Some points, each followed by its number:
tensor([  1,  18,  32,  92, 117,   0, -87, -80, -63, -37, -38,  37,  10,  -9,  -8, -16]) 0
tensor([ 12,  39,   2,  29, -27, -27,   5,  -5, -21, -28,  24,  17,  -8,   7, -11,  10]) 1
tensor([ -3, -33,   0, -21, -19,  -4,  -4,  15,  -9,  14,  17,  10,  19,  10,   5,   5]) 2
tensor([ 48,   5,   2,  41,  57,  -3, -38, -84, -49, -44,  -3,  53,  74, -18,  -4,   8]) 3
tensor([ -5,  23, -27, -28, -40, -63,  42, 127,  92,  16,   6, -11, -70, -65, -15,  -2]) 4
tensor([ -3,  -4, -16,   3, -40,  -5,  83,  44,  30,  -9,  -8, -34, -40,   9,   9, -12]) 5
tensor([  1,  -8,  -9, -42, -41, -58,  18, 110, 102,  10,  -6, -41, -92, -14, -17,  -1]) 6
tensor([-28, -19, -26, -25, -49, -44,  35,  74,  10,  24,   3,  17, -81, -51,  18, -13]) 7
tensor([  4, -49,   3, -15, -19,  21,  44,  42, -10,  32, -10,   7, -36, -23,  -3,  -6]) 8
tensor([-26,  -1, -70, -16, -34, -16, 100, 102,  45,  -2,   7, -12, -86, -54,  15, -18]) 9
tensor([ -9,  -1,  32,  -2,  -7,  10, -47, -38, -13,   1,  -6, -24,  24,  62,   1,  14]) 10
tensor([ 23, -25,  30, -26,   2,  17, -46, -60, -16, -10, -13,  -1,  48,  26,   9,  11]) 11
tensor([-41,  39,  11, -25, -11,  -9, -23, -14, -22,  26,  26,  -4,  13,  14,  -7,   7]) 12
tensor([ 19, -69,   7,   0,   7,  85,  66,   8, -15, -17, -43, -33, -45,  12, -10,  -4]) 13
tensor([-12, -48, -18, -25, -30,  15,  24,   6,  -1,   6,  18, -12, -25,  -1,  14,  -4]) 14
tensor([ 12, -17, -23, -29, -48,  15,  76,  67,  51, -19, -11, -16, -53,  -4,  19, -21]) 15
tensor([ 17, -43,  11,  -5, -21,   5, -31, -22, -23,  -4,   6,  22,  56,  -2,  20,  11]) 16
tensor([-25,  30, -39,   0, -15,  13,  29,  17,  -7,  40,  30,  10,   0, -29,   4,  -1]) 17
Which five points above are nearest to each new point by angle? Their numbers follow each, nearest first.
tensor([-44,  48,  12,  -6,  36, 107,  83,  11, -42, -11, -28, -48, -49, -13, -61,  -4]) 13 5 8 9 17
tensor([-12,  25,   8,  12, -28,  13,  38,  26,   5,  34,  -4, -18, -40,  -1,  -9,  -4]) 5 9 15 7 8
tensor([ -8,  18, -34, -10, -22, -46,  63, 127,  81,  70,   3,  11, -27, -55, -11,  -5]) 4 9 6 7 15
tensor([ 26, -12,  21,  -2, -17,   4, -22,   2,   8,  -1,  19, -20,   8,  35, -12,  13]) 10 11 2 16 12
tensor([ 27, -20,  29,   6, -19,  31,  11,  11,  16,  -9,  -5, -46, -16,  58, -13,   5]) 13 10 5 15 14
tensor([ 12,  46,  20,  22, -26,   2,  10, -41, -19, -16,  -1,  26,   2,  13, -16,   9]) 1 3 0 10 12
tensor([ 13, -85, -27, -28, -37,  33,  27, -28,  -1, -28,   4, -20, -17,  -9,  38,  -5]) 14 13 8 15 2
tensor([ -1, -13,  -4, -42,   6,  22, -30, -52, -16, -12,  13,  -5,  45,  35,  21,   7]) 11 10 16 3 12
tensor([ -8, -42,   6,  -6,  71, 102,   2, -36, -24, -68, -42, -35,  25,  28,  -8,   6]) 13 11 0 10 3
tensor([ 10, -39,  21, -54,  -6,  31, -41, -51,   0,  -7,   7, -14,  50,  42,  12,   7]) 11 10 16 2 3
tensor([-34,  19,  -4, -33, -14,  -2, -28,  11,  12,  57,  27,  10,  25,  19,  17,   4]) 12 2 17 10 16
tensor([ 31,  45, -15, -10, -38, -64,  45, 124,  87,   4,   8,   2, -53, -64, -25,   0]) 4 6 9 7 15
tensor([-35,  26,  16, -19,  35,  99,  29, -38, -24, -22, -28, -47,  11,  34, -28,   1]) 13 10 11 0 12
tensor([-27,  30, -31, -25, -31, -76,  26, 127,  96,  43,   0,  -5, -61, -75,  -3,   4]) 4 6 7 9 15
tensor([ -8,  34,  -8,  22,  -2,   5,   3, -82, -58,  -5,  -4,  31,  41,   7,  -7,  11]) 3 0 11 1 16
tensor([-30,  51, -14,   2,  -7,  22, -26, -63, -26,   3,  11,  11,  21,   4,  11,  13]) 12 3 10 11 0
tensor([ 28, -22,  -3, -11,  -7,   6,  -8, -24, -21, -11,  17,  33,  53,  -3,   5,   8]) 16 3 11 2 10
